The rows of A fall into several groups, which share some directions, and each row is roughly a mix of its group's hidden directions, except some rows that fit no group.
A:
[[ 12  20 -14   8 -26 -35  13  13   5  -3  -1  -5  -3  10  24]
 [-14 -22  16  -5  16  34  -3  -9  21  -3 -12  14   2 -22  -6]
 [ 17   4   1  26 -35 -11  12   5   2  -4 -12   5 -28   8 -18]
 [ 23  36 -11 -26  -1  13  -7  25 -11   7   6   6 -10   8   0]
 [ 22  26 -22   5   7  13   5  22  13   1  24 -22   4 -12   4]
 [ 32  11 -17 -13  -6  22  11   6  -5   9   6 -22 -15  19 -17]
 [ -1  -2  -4 -13  14   5  -7  -4  -2  15 -28 -28  23   6  31]
 [-22 -21   5   9 -14 -26  -1  12  -7  -2   0  19  -8  15 -32]
 [  0 -27  25 -18 -16  -7  -5  22  15  -7  16  -8   6 -26   0]
 [ 15   7  16 -13 -10   4   5  -6   5 -30  13 -29 -13 -23  19]
 [-18 -20  27  -4 -23 -12   7  -6   5  -6 -12  15 -30   1  13]
 [-12   6  -1 -17  11 -11 -26 -33   6  12  -2  -8 -10 -29  12]
 [  2  -8   5   3 -27 -20  14  -7 -10   1 -34 -16   4  27  -6]
 [  2  19   1 -16  -6 -30  -9   0 -12  -7  10  -3 -12  37  18]
 [ 18  20  -6  35   3 -14  25  -7  17   2   6   4 -22  -4  10]
 [  1 -15  -8  -6  -7   4   4   6 -28  -6 -40  -1  12  23 -17]
 [ -8   3 -10  19 -27  11  15  25  22  17   9 -15   9  18   8]
 [-14  18 -16  13  21  -3  -1  13   2  -8  24  33   8   2  22]
 [  6   9  28  12 -23 -12 -15   4  -7 -11   0  38   6   0  15]
 [ 29  29  -6   2  -5   4  -7  -9  -4  -5  10 -15  35  -9  14]
 [ 13  35 -10 -22 -11  22   0  30  -7  17   0  -1   2   5  -4]
 [ -7  -3  24  -9   0  -4  -8  -4  -7  25 -20 -32  22   4  20]
 [  1 -26  -4  -5  11  32   7   9   8 -29 -27   8  -4   5  11]
 [  2 -21   2   3  24  24   8  -8   8 -41  -7   2 -11   0  12]
 [ -4  13 -11  -6  15  23   7  24   6   4  26 -14 -24 -20 -15]
 [ -9 -15   5  -3  15  13  20 -21  -7  -1   3  13   7 -25 -36]
 [-17  21 -11  18  -8 -28   3  27 -10   1  21  16   7  -2 -15]
 [ 12 -25   2   5  -9 -21  -7  -4  -6 -15  28  -8 -15  29 -15]
 [  5 -11 -14  23   4 -31   9   6  14  13   8  16 -12  30 -11]
 [  8   5 -38  13   3   5  -1   5 -13 -23   6  21 -19  13 -18]
 [ 15  23   4  28   5 -17  25 -12  23   8   5  -2 -16   5  16]
 [ -1   0   7   4 -14  31  -3  29  17 -14 -22  11  19  15   8]
 [ 12  23  12  11 -22  -1 -21  -7  -3 -24  -3 -23  15  10  22]
 [ 10  17  -7  -7  -1 -20 -28 -34   1   9 -16 -14  -7 -10  17]
 [ 29  37   6   5  -8  -6   5   5 -19  21   7  -2   2  16 -16]
 [  2  -9 -23  -8  21   7  20  -9  13   4  -5 -41  -8   3  13]
 [  0  13   3  46   9 -11   9 -13  23  -4   4  -3  -3   8  20]
 [  9   7 -14   8  23  -1   8 -32 -11  17  16 -22  24  -7  -6]
 [ -2 -35   9  -2   8 -15 -23 -35  10   3  -9   6 -13  -5  -7]
 [  1   1 -18  -4  -4  11  31  35   1  11 -15  -6 -23 -15   3]
 [ 11   7 -32   7  18   8   3  -2 -23  -6 -30   1  -1  27  -2]
 [  2   7  -8  18  34   0  29 -21  18   5   6   3   7 -20  11]
 [ 19   0 -15  17   2  15   7   6 -30   4 -25  13 -14 -25  -7]
 [ 12  -2 -33  -3   9 -23  17 -14  -3   9  -4 -30  12   0 -17]
 [-14  -6 -13   5  41   6  11   5   1  -4   6  11  33  -9  15]
 [  6 -12  16   4 -35 -28  -1   1   9 -13 -19  24   1   1  13]
 [ -3  23  -5  25  -8 -16  -2  29  -9   8  22  26   8   3  -8]
 [ 26  -7 -25   0  -7   9  20   7  -1  16   4 -18 -19  25 -17]
 [  1 -25  27  -4 -22  -7   2  10  19   1  13 -14   2 -31  -6]
 [  3  17 -28   3  13  13  -3   4 -11  -7 -24  17  -1  36   4]
 [  0   4  18 -12 -41  -5 -25   7 -12   5   1  -6 -20  15 -12]
 [-17  -4   1  37   5 -14  28 -15   2   9  -5  -5  24   7 -11]
 [  0 -20  -1   4   3  29  -4  -3   6   7   3  -4   3 -45 -19]
 [  0  13 -27  -7  25  29   7   7   2  19   9 -28  -1   2  -9]
 [-18 -16  27  -3 -15  -9   7 -11  -1  -6 -16  12 -27  10  26]
 [ 21  29  -8 -13  17  23 -11 -13  11   4  15 -15   7 -18  15]
 [-34 -16   9  17 -18   0  14  20   9  19  21  -3  11  -8  -4]
 [ 11  -1 -15 -15  21  14  13 -15  10  -3   3 -43  -7 -11  10]
 [ 12 -21  17  -1 -36 -24  -1   1  12 -20 -17  14  -3  -3   2]
 [ 12   4  -1  22 -29   0  13 -20  -4  16 -29  -9 -19 -14  -9]
 [  4   7  16 -23 -32  -3 -28  -1  -1  10  -6 -20 -16  17   7]
 [  0  -2 -19  -4  21 -25  10 -33   1   1   1 -30  -4  10  13]
 [  4 -27  14  19 -23 -25   9  -5 -14   6  -6  24   1   5 -21]
 [-13 -14  -5 -16  17  22  -8 -23 -16  10  -1  -8  14 -30 -15]
 [ -4  -4   8 -16 -41   0 -26  12  -9  -3  -9  -4 -10  22 -12]
 [  8 -15  16  16 -25 -23  14 -25 -14  20  -7  21  -2   1  -1]
 [ 15   2  17  28 -23  16  19  -1  -4  32  -1 -11   8  -6 -10]
 [ 10  24  18  12 -16   0 -18  -4  -8 -30  -5 -12  17   4  26]
 [  1  14  18 -24 -31  -7 -10  -4   9 -14 -17   8 -18  -3  25]
 [ -3   9 -33 -11  29  19  -3   0   4  -8 -13  17  13   5  24]
 [-10  20 -17   6 -12  -2  15  18 -16  38  -4  18   2   1 -16]
 [  8  19 -14  37   9  16  -2   4   1   6  18  18 -21 -18  -7]
 [  0  -2 -22  22  29  23  21  -5  14   1 -19  10  16 -10   0]
 [ 12   9  26 -13 -12   4   7 -24 -20 -11   1 -17 -21  -4  26]
 [ -2 -14  -7  30   3   5  22  -4 -13  -4  -1  15   3 -22 -35]
 [ 11  10 -25   1  25   8  -1   6  -9  -4 -27  -5   7  33  16]
 [  3 -24  17 -21  -2  20 -19  12 -12 -24 -18  20  -3  -4  10]
 [-40   9  -4   5 -12   4   9  15  13   8  17 -18  20 -17   6]
 [ -4   4   6 -40   1   0 -25   3   9  -1  -1 -14   7  23  26]
 [  5  32 -31   8  10   3   6  24 -12  10   7 -13  23   3  -2]
 [-10   2  -2   9  31  18  11  11  12   2  16   8  -5 -39  11]
 [ 25  21 -11  29   1  -5  20  -6  -3   5  -8  10 -29 -15   9]
 [  1  -8 -11 -14 -15  11  -3   2   1 -25   9  27 -19   2 -35]
 [ 21   4  10 -13 -22 -13 -10 -23  -4 -19 -16 -17   8  19  21]
 [  8   3 -17  19   7  12  12 -11 -18  -2   5  21 -19 -29 -25]
 [ 26  27  10   6  -4  13 -26  -2   6  -7  11  14  23   1  23]
 [-12 -15  -1 -10  16 -16  -5 -33  22  15   7   8 -28  -6  -7]
 [ 34  -4  19   6  22   8  -6 -16  -6 -15 -16  24 -14  11  -5]
 [ -9   3   5  -5 -37  -9 -11  11  -4  35  -2 -10  20   2 -14]
 [ 19 -16  -4  -6 -22 -18   7  -9  19 -13 -32  -5  12   0  22]
 [ 18  21  12  19 -15 -10 -17 -20  -3 -22  -3 -21  11   7  20]
 [ -9  18  21   6 -25   5 -27   1   6 -18   9 -18  19  -3  20]
 [ 32  24 -13  14 -14   2  15  30   3   1  11  -6   1 -11  16]
 [-13  -1  16  -1  23  19  -6   0 -21  -5  28   1 -14 -16 -27]
 [-14 -15  -5   2  16   7  21 -24  -4  -6   9  15  11 -25 -31]
 [-18  -7   0   5  -5  -8 -15   7  30  -1  34 -15  15 -11  18]
 [-33 -10   3   1   7   8  19   2  -3 -10 -23   5  28 -25   7]
 [  5   1  -8  20  31  14  28  -7  32   2  -7   4  12 -10   7]
 [  2   7  16  -5 -30  16 -18  23 -11 -21  -8  -7  18   9  19]
 [ 26  30   1   5 -11   2 -22  -1  -4   4  10  20  31  -7   0]
 [-16  18   2 -19  17   2 -12 -12   8  -3  41  21  -5  -3   6]
 [ -9 -20  -7   9  -5   4  24  -7  -5 -14  27 -38  -3   7 -10]
 [ -5 -20  21 -12 -31  -3  -1   2  16  -3 -20  20 -26  -2   0]
 [  8 -24   7  18 -22  13  20  26  -2  -5  -1   4  12  24 -16]
 [-12  19   4  24 -20  -4  14  -6  -5  -5  -2 -32  29  -4  12]
 [ 16   6  -1   4  37  12  13 -12  -2 -33  10   5 -20  -1   7]
 [ -7 -13 -21 -26  31  21  -1  -9  20 -13   0  -2  20  -2   6]
 [ 16 -12 -12 -16  19 -13   2 -33 -20  -3   1 -11 -25 -15  -2]
 [-10 -25  -2 -30 -10  17 -19   8 -20 -10 -13   3  12   0 -22]
 [ -3 -13  -5  -2  11  17  33  35  -7  -3   3  23  -1   8 -14]
 [-14  18 -21  -4  41  10 -13  14   3 -13  10 -14   8   8  10]
 [ -1  16  -4  19 -19 -18  -9  28   4  -7  -9  11   8  20  30]
 [ 23 -13   4  19   3 -10  21  -2 -15  -8  30  -5 -18  19 -16]
 [ 23 -31  -1   6  -3 -22   7  12   3  29  12 -21   3   8 -10]
 [  0 -28  -9  -7  15 -14  -9 -27   0 -17  16 -12 -29  -7   7]
 [  2 -16   9  19 -30  12   8  31   5  -7  -3   4  18  23  -5]
 [-18 -27   2 -14  13  24  -1   3  -7  23  -3  18 -14  26   2]
 [ 18   0  21 -17  -1  15   9 -24 -15 -12  -7 -21 -19 -12  23]
 [-10 -13  -4   9 -18 -19 -10  15  18   8  10  23  -5   7 -36]
 [  7   4 -19  -9 -17 -30   5 -17  25   8 -22  -5   4   9  24]
 [ 19 -16  -1 -12 -23 -17   1 -17  16 -13 -32 -11  10   9  16]
 [ 20  24 -14   6 -13   5  10  28  -9  -8 -10 -16  20   8  23]
 [-28  20   0  24  -3   7  25  12  12   4   1 -10  26 -11  10]
 [ 25  -7 -21 -21  -1 -23  -6   7 -19 -10 -10  11  -7  27 -13]
 [  8 -12  13 -13  31  -8 -18 -31 -16 -19  -7  12  -4 -10  -5]
 [ -8  10  -5   8 -28 -20  -9  11  10  40 -11   2  16   9  -6]
 [ -1  15  -1   9 -26 -13 -21  17   1 -16 -11  -5  10  17  34]
 [ -4  -1 -18  18  40   8  22   3   5  -4  -8  13  25  -1  10]
 [  4  -4  -9  10  38   0  28 -16   8   0   8   0  10 -29   6]
 [ 15  -4 -10 -20  26   4   7  -5 -18 -28  22  -4 -27   3  -2]
 [ -5 -20   6  -4   4 -24 -20 -36  13 -14 -10  -1  15  19   6]
 [  9 -16  20   6 -32 -28  -1   3   6 -22 -11  21  -3  -6   7]
 [-15  26   3  26 -11   3  20   7  12  14  20 -20  21  -1  -6]
 [ 29 -17 -10 -20  15   0  -2   1  -8   7  -6  22 -26  17 -21]
 [  2  16  -7   9  -1 -41   0  -7  -6  28  22  -1  -7  12 -13]
 [-34  -8  -4 -12  28  18 -14  -6   2  -3   7 -20  -1  21 -14]
 [ 20 -13  10  -4  18  12   3 -21 -12 -35  20 -10 -17  -4  -4]
 [  7  -8 -10  17   7 -34  11  -3   0  13  26   5 -18  22 -16]
 [ 26  -8 -14  -4  18 -24  16 -24 -15   0   1 -13  -5 -22 -16]
 [-11  -2 -15  28   4 -18  -1 -15  24  -7   0 -18 -12   6  31]
 [-15   6  -6 -18  14   1 -20  12  -6  -2  -5  -1  23  38  21]
 [-13  13 -19  38  20  13  -7   3  10   3  27   8   6   5  -7]
 [ -1   0  -6  -6   1  25 -29   6  -3   1  30   7 -15 -30 -11]
 [-17 -18  26  18  -7  26   0 -13  20  10 -14  -2  17 -16  -5]
 [ -3   8  17  -5 -18   4   9 -30  -9   1   0 -28   1  14  33]]
One row of each group comes first, with its name. Which group is each row after those in?
[-13  -7  24 -15  -5   2   4 -21  20   6  26   2  -1 -30 -15]
(75)
[ 19 -10   0  -7  18   3  10 -14   8 -18  17 -30 -16 -28  -2]
(98)
[-32  -5 -19 -26   1   7  13  12  -5  21  -9  -5   8 -26  -3]
(2)

[  6   8 -12  -4  -3 -30 -33 -26  13  14  -8  -4 -13  -3  16]
(2)
[ 19   4  -5   0 -12 -26   2 -36  -2  -2   3 -17  31 -10   0]
(98)
[ -2   5 -16   9   1 -14  -8 -12   1 -19 -11 -21 -14   1  44]
(2)
[  7  20 -30   9  12  -2   4 -10 -28 -10  -3  17 -18  22  -9]
(75)
[ -6  -6  29  22 -32 -23  15  17   2   0   6  13  -1  -5 -11]
(75)
[  2  17  22  14 -28 -26  -5   4 -26  13   5   1 -19   9   0]
(75)
[-11  -8 -10 -38   2  16 -29   6 -18 -10  -6   3   9  18  -5]
(75)
[ 24   3   1   7   3   4  15  15 -10 -26  24 -31  -7 -19  -1]
(98)
[  3  -6  -2   6  -9  -5 -17  -7  31  22   9  34   5 -10 -22]
(98)
[ -4 -27  31   0 -18 -21  -1 -16   3 -19  -6  17 -19  -6   4]
(98)
[-30   0  10  16   0 -16  -8 -31  13   7   9 -23   9 -18   8]
(2)
